(in the rows, 128 means zero)
One turn moves each row of this set onto another row. After a few examples, where does it send each row asked below?
raf: [140 128 178 119 145 122 139 155 145 165 158 136 135 182 126 129 127 114
 100 140]
sezum: [136 121 132 115 160 124 152 132 145 149 155 154 127 156 122 140 136 114
  95 133]
pumi: [118 142 164  98 130 131 117 110 162 168 149 109 119 155 153 152 120  86
 122 133]
rozo: [130 144 138  95 116 139 111 138 145 174 146 121 134 142 126 121 160 118
  99 150]
kabom: [139 137 141 111 142 101 148 136 154 155 160 149 144 139 110 146 122 112
 100 113]
gulil: [130 142 148 123 155 138 107 151 170 171 162 123 106 141 108 149 131 130
  89 160]
rifu: [138 149 155 124 138 136 123 154 159 174 161 117 129 123 134 102 143 125
 112 121]
kedam: [149 124 144 116 114  99  95 149 154 153 122 117 133 135 124 120 115 106
 120 148]
sek: [140 122 151 105 150 121 122 110 145 175 122 122 102 157 137 130 129  86
 133 154]
pigo: [150 148 166  95 138 132 114 140 157 173 154 134 103 149 145 173 145  94
 131 162]
Tofo: [155 118 155 113 161 101 128 165 155 154 157 125 105 133 132 144 123  79
 132 135]
nepov: [123 136 159 127 152 102 118 109 173 160 150 121 102 147 119 144 118 110
 142 144]
vulum: [143 157 165 142 125 145 136 140 171 158 119 123 113 143 131 161 138 114
 132 147]
naful: [139 154 136 104 109 102 121 154 140 179 150 137 117 124 118 150 128 108
 133 130]
Nuv: [162 131 149 116 142 140 100 114 165 155 145 123 131 140 134 115 159 124
 117 120]
sabu: [141 165 151 108 136 156 121 144 147 171 164 107 133 133 144 114 127  99
 113 147]
Bifo: [158 108 166 126 144 122 134 137 163 168 127 143 102 120 118 146 127 104
 107 105]
Gamaf: [156 142 143 103 125 149 133 142 139 154 120 150 131 123 106 152 121  91
 101 141]
nelo: [155 125 147 134 166 144 142 119 161 161 125 125 114 143 109 144 122 130
 112 129]
dozo: [143 145 163 128 133 124 115 123 155 151 154 150 165 137 131 173 117 110
 115 153]
tono: [116 152 149  96 117 109 109 147 170 163 159 145 101 141 116 156 128 117
 117 129]
kodob: [140 168 153 135 126 139 139 133 164 153 116 134 121 140 128 169 130 113
 118 137]
gabog: [143 119 157 121 136 137  74 136 144 153 157 117 122 121 112 131 113  94
 109 139]
Dop: [162 124 147 102 122 102  96 149 152 156 130 121 125 139 126 123 120  96
 138 154]
sokos: [127 141 137 117 150 104 126 122 135 192 140 144 110 147 135 139 121 109
 133 154]
dipu: [132 115 175 133 149 133 134 155 146 172 165 125 129 168 123 125 128 121
  93 143]
lupu: [157 158 156  96 138 133 134 147 174 189 140 126 108 121 141 167 131 104
 131 146]
sirur: [151 123 161 110 143 146 100 153 146 147 169 120 127 158 154 144 118  92
 103 160]
dibas: [153 112 151  89 135 163 113 142 171 154 143 125 132 152 123 154 141  99
  95 157]
pemi: [116 146 149  96 126 108 111 154 171 146 170 140 101 139 122 153 124 112
 120 135]
Muki: [165 133 156 142 161 127 117 120 142 151 146 129 159 127 126 153 128 112
 120 139]
tive: [141 109 148 126 144 158  98 136 161 160 133 118 114 117 125 116 118 110
 108 138]
Befoz: [155 112 156  90 122 163 111 144 167 144 149 130 130 151 134 145 137  92
 103 153]
rokav: [134 117 160 117 124 117 134 125 158 180 157 162 145 127 141 145 120 130
 127 135]
teve: [152 100 166 128 153 120 137 133 172 163 129 132 110 127 122 149 127 114
 106 109]
zatib: [165 126 178 125 144 139 130 141 156 160 140 152 153 131 154 144 117  93
 114 124]

Gamaf goes to gulil
pemi goes to Bifo
nelo goes to sirur
Now find these:
tive goes to pigo
Muki goes to sabu
dipu goes to Dop
gabog goes to lupu
rokav goes to Nuv
Befoz goes to tono
dozo goes to rifu
zatib goes to rozo
raf goes to kedam

One turn moves each row of this set onto another row. After a few examples, where does it send each row asked below?
figiz: [163 132 133 127 112 122 149 107 137 123 118 131 117 131 136 152 117 123
 155 136 110 146 128 134 136 103 137 127 103 133 132]
mokel: [114 140 138 124 131 139 145 126 136 101 140 139 110 107 108 166 149 117
 125 132 112 111 137 127  95 105 140 118 104 147 122]
zaka: [ 94 117 141 138 113 126 123 142 116 126 127 143 109 123 128  99 140 125
 136 113 151 138 150 118 143 164 132 138 136 126 124]
tele: [145 112 126 138 123 136 134 111 136 128 127 146 112 141 113 157 118 142
 126 134  98 127 124 152 120 118 109 107 124 105 122]
tagok: [141 129 136 134 129 120 152 111 140 119 113 109 112 110 122 176 129 123
 141 129 133 137 145 115 103 132 127 105 119 155 136]
fegep: [146 111 141 134 125 137 108 121 133 115 123 139 111 137 131 158 116 128
 120 122  93 135 125 153 120 136  97 110 130 111 125]
mis: [105 131 135 124 102 125 113 158 109 130 151 125 115 123 129 101 140 126
 138  96 137 137 163 125 136 129 138 139 128 127 142]
dufum: [120 111 136 139 116 122 122 145 110 130 125 134 116 112 130 103 140 130
 141 117 156 127 160 115 133 161 128 148 132 109 123]
nofi: [104 135 134 131 133 142 151 134 135 106 134 134 107 111 107 161 152 106
 128 115 114 115 121 141  84 111 130 122 112 138 115]
mov: [138 130 141 136 137 114 151 122 137 114 122 103 108 112 134 168 137 101
 141 119 127 139 135 125  94 130 132 108 128 157 136]
zudo: [116 126 133 115 108 123 109 155 114 115 145 119 123 122 131 101 135 129
 137 104 138 113 162 125 137 120 144 144 124 106 141]
ladu: [133 120 143 119 140 161 147 121 125 103 129 142 112 129 123 143 145  97
 134 124 100 119 118 164 120 143 127 110 110 110 134]
bilez: [103 130 118 145 114 130 109 131 114 125 118 111 127 122 123 109 134 131
 121 117 159 108 142 114 130 138 136 138 144 105 134]
ran: [ 97 130 128 106 120 120 124 153 115 132 123 121 115 130 134  96 122 127
 125 119 143 136 141 124 149 139 142 145 139 121 140]
tepiz: [123 129 156 112 141 165 143 126 109 109 117 145 132 117 119 139 132 104
 113 123  94 125 115 147 116 132 128 119 107 127 136]
zit: [110 121 130 156 118 121 116 139 116 123 148 128 120 147 125 109 150 143
 127 110 151 118 160 121 141 126 150 139 131 120 132]
posa: [154 131 126 139 118 110 152 116 138 126 120 121 130 133 141 153 129 115
 155 128 104 145 114 135 133 108 141 127 109 145 119]
tasa: [111 120 133 117 132 115 134 145 111 123 123 128 101 132 131  96 123 123
 128 120 156 124 151 119 140 136 156 151 133 115 142]
gafo: [148 110 113 139 131 123 137 123 137 133 126 130 109 142 124 158 120 130
 131 123  94 132 118 158 126 135 108 112 117 110 117]
movez: [ 95 135 122 149 117 133 111 141 119 123 146 123 107 147 131 104 138 135
 114 113 145 130 150 126 151 135 144 135 134 126 138]
Nes: [136 126 154 131 132 121 139 114 137 113 102 120 120 130 130 174 134 113
 140 117 132 148 138 119 119 141 135 111 117 168 140]
Med: [138 123 150 115 145 162 150 116 115 111 128 149 109 114 117 144 139 107
 123 141 104 119 130 149 111 139 124 110 114 115 138]
Pog: [102 137 123 138 101 128  93 139 117 131 126 118 123 118 134 110 140 124
 130 116 148 128 141 117 137 143 128 135 151 119 132]
kam: [153 133 134 138 109 129 140 127 130 133 118 136 122 137 134 157 121 128
 145 117 104 161 126 139 132 104 124 145  96 141 120]
Nek: [108 143 129 134 138 133 126 134 131 109 129 135  95 115 111 172 136 112
 106 117 112 120 131 126  95 115 135 123 105 155 126]

dufum goes to zudo
Pog goes to ran
Now find these:
ladu goes to nofi
fegep goes to tepiz
tele goes to Med

One turn moves each row of this set onto another row. After a few examples, where does it send each row asked below?
neda: [147 126 137 130 124 125 116 135 114 162 109 118 147 141 128 155 129 121
 120 101 151 166 111 131 106 137 131 150 114]
Rokes: [134 130 122 135 146 132 114 130 118 136 108 132 104 143 150 167 138 141
  86  92 142 117 128 145 128 144 102 154 121]
kipog: [102 110 108 133 134 132 109 111 113 141 125 151 103 137 126 152 136 113
  71  98 135 128 126 155 102 110 112 157 114]
pabiv: [115 117  88 146 144 138  93 123 131 146 104 123 145 126 133 129 126 118
  81 133 150 130 119 109 110 144 142 112 153]
febid: [121 110 109 142 126 131 126 114 117 133 109 137 102 140 153 146 139 128
  85  80 142 131 125 148 102 125 113 159 121]
vid: [124 120 129 144 143 153 128 130 116 149 128 117 107 132 126 154 120 117
 100 109 121 134 159 166 106 113 113 128 131]
kel: [118 120 108 125 149 138 110 106 121 117 116 142 136 126 116 123 130 117
  77 135 155 132 115 101 116 137 144 115 155]
pim: [123 141 125 119 124 156 101 126 155 142  89 109 151 147 113 148 109 120
 105 131 146 141 103 144 131 112 149 145 115]
Ferek: [109 102 132 144 149 139  89 122 138  98 118 138 128 120 148 144 106  98
  81 107 131 114 117 121 121 142 125 137 143]
tuge: [135 127 118 118 111 160 110  99 127 133  87 133 148 158 131 130 125 113
 104 138 138 140  94 148 120 113 154 145 129]
guzeg: [120 132 117 123 147 143 117 125  98 146 126 126 106 152 138 167 127 125
 114  97 129 119 140 156 129 145 102 134 131]
pelur: [138 117 132 113 126 125 120 118 101 160 118 125 141 143 117 151 132 112
 121  95 155 165  97 133 115 139 126 148 119]
rif: [110  93 123 117 126 138  92 146 136 136  90 132 137 125 128 134 153 126
 127 155 133 121 101 123 116 127 134 148 134]
nagi: [110  91 122 144 146 139  89 112 140 107 117 134 134 110 139 131  98  96
  82 103 129 118 123 133 122 128 122 137 140]
Kilav: [139 133 143 127 121 129 113 144 105 159 116 135 145 149 117 160 130 122
 117 118 137 162 111 129 112 144 127 160 111]
pege: [107 103 132 105 141 134  94 141 143 132  97 117 141 119 115 139 138 121
 142 142 145 124 112 121 121 115 135 133 129]
Sem: [118 104  85 133 143 139  97 120 128 140  97 132 147 125 104 113 105 121
  88 136 138 129 140 121 135 128 131 119 135]
potek: [113 124 134 140 140 144 119 126 125 141 134 140 104 123 110 155 128 123
  74 113 125 135 144 157 103 105 111 154 119]
Sabir: [112 130 129 110 119 166 115 119 134 142  96 114 131 156 113 147 130 111
 103 137 141 136  77 143 141 139 143 141 138]
gesug: [111  98 131 143 147 153  98 135 134 108 127 132 131 118 130 137  92 106
  89 123 110 116 131 137 133 143 118 137 145]
tob: [120 136 139 141 136 142 114 119 124 145 128 135 111 118 110 155 128 129
  87 106 125 137 151 154 109 111 104 158 124]
turif: [123 101 118 114 132 134  88 130 135 136 101 133 150 119 135 129 146 131
 129 154 136 127 106 127  99 110 142 144 134]
Buni: [110 107 130 101 137 135 101 131 132 121 112 133 143 126 123 134 141 124
 139 148 140 128 107 119 104 109 146 136 134]
Boru: [130 126 127 138 138 150 133 121 111 144 126 118 112 134 130 148 118 128
 114  97 124 136 159 162 111 119 109 134 133]
Luram: [135 129 130 129 114 162 102 115 143 146  73 119 140 145 126 140 136 115
  93 141 141 135  89 146 137 129 142 148 133]
gudit: [116 113  91 122 148 146 118 135 121 122 123 139 141 139 109 120 106 137
  84 148 131 130 125 115 128 143 141 123 143]
mab: [102 117 103 146 138 146 114 155 135 130 102 126 133 141 120 133 119 121
  86 141 137 128 128 102 121 154 142 119 145]
Kudid: [124 125 113 108 126 164 122 114 142 143 104 103 145 153 121 137 111 122
 110 126 145 145  86 152 127 120 154 136 132]
tadi: [123 103 109 139 137 129 121 120 117 131 100 138  97 146 153 153 139 120
  77  86 147 121 128 150 111 123 114 147 114]
Koro: [115  87 120  97 135 141 110 139 129 126 104 128 133 129 124 128 147 134
 131 150 136 122  92 127 124 130 136 143 139]
buti: [119  98 119 150 148 152  92 133 133 115 122 126 136 123 153 138  94 107
  93 119 113 113 129 139 124 148 124 131 148]
Futod: [128 127 120 127 156 146 116 124 100 149 129 122 106 147 139 168 127 118
 104 109 129 118 144 163 122 135 108 121 134]
zagi: [108 143 130 110 115 156 103 115 133 128  94 136 144 164 111 147 118 106
 109 139 138 137 100 137 127 115 152 147 117]
verun: [150 105 134 128 114 131 121 130 107 163  98 131 142 137 111 138 130 121
 111 109 138 166 111 142 125 135 118 164 111]
vomu: [116 103 120 140 153 145  90 121 126 106 130 136 134 128 157 143 101 104
  89 114 123 111 115 130 118 149 127 131 150]
fir: [141 115 127 121 114 133 119 130  92 163 117 140 146 151 116 144 126 120
 120 118 129 164 110 142 113 139 125 160 114]
ronop: [106 111 116 137 138 138 110 123 132 118  88 137 130 125  99 121 123 104
  85 131 149 131 137 100 134 132 134 117 140]
sur: [137 124 125 130 156 134 118 130 112 130 110 131  99 148 151 169 138 129
  83 100 144 113 130 149 128 139 109 137 123]
Meke: [ 96 122 116 134 125 135 110 106 110 144 129 150 104 134 121 152 138 113
  86  94 131 133 129 149 101 117 106 162 122]
mes: [138 116 145 116 123 126 119 127 107 157 107 132 134 135 102 151 137 114
 109 105 150 162 100 132 132 142 115 160 114]
kidup: [125  90 115  99 145 136  98 133 139 138 101 113 145 117 124 128 137 136
 135 142 144 123 101 133 126 118 134 135 134]
rofe: [107  92 122 134 148 148  95 113 130 106 133 139 133 115 125 130  91 101
  86 114 116 119 124 139 127 132 120 138 143]

pim goes to zagi
Ferek goes to vomu
tadi goes to sur
Now find these:
kidup goes to pege
verun goes to mes
Rokes goes to guzeg
kel goes to pabiv

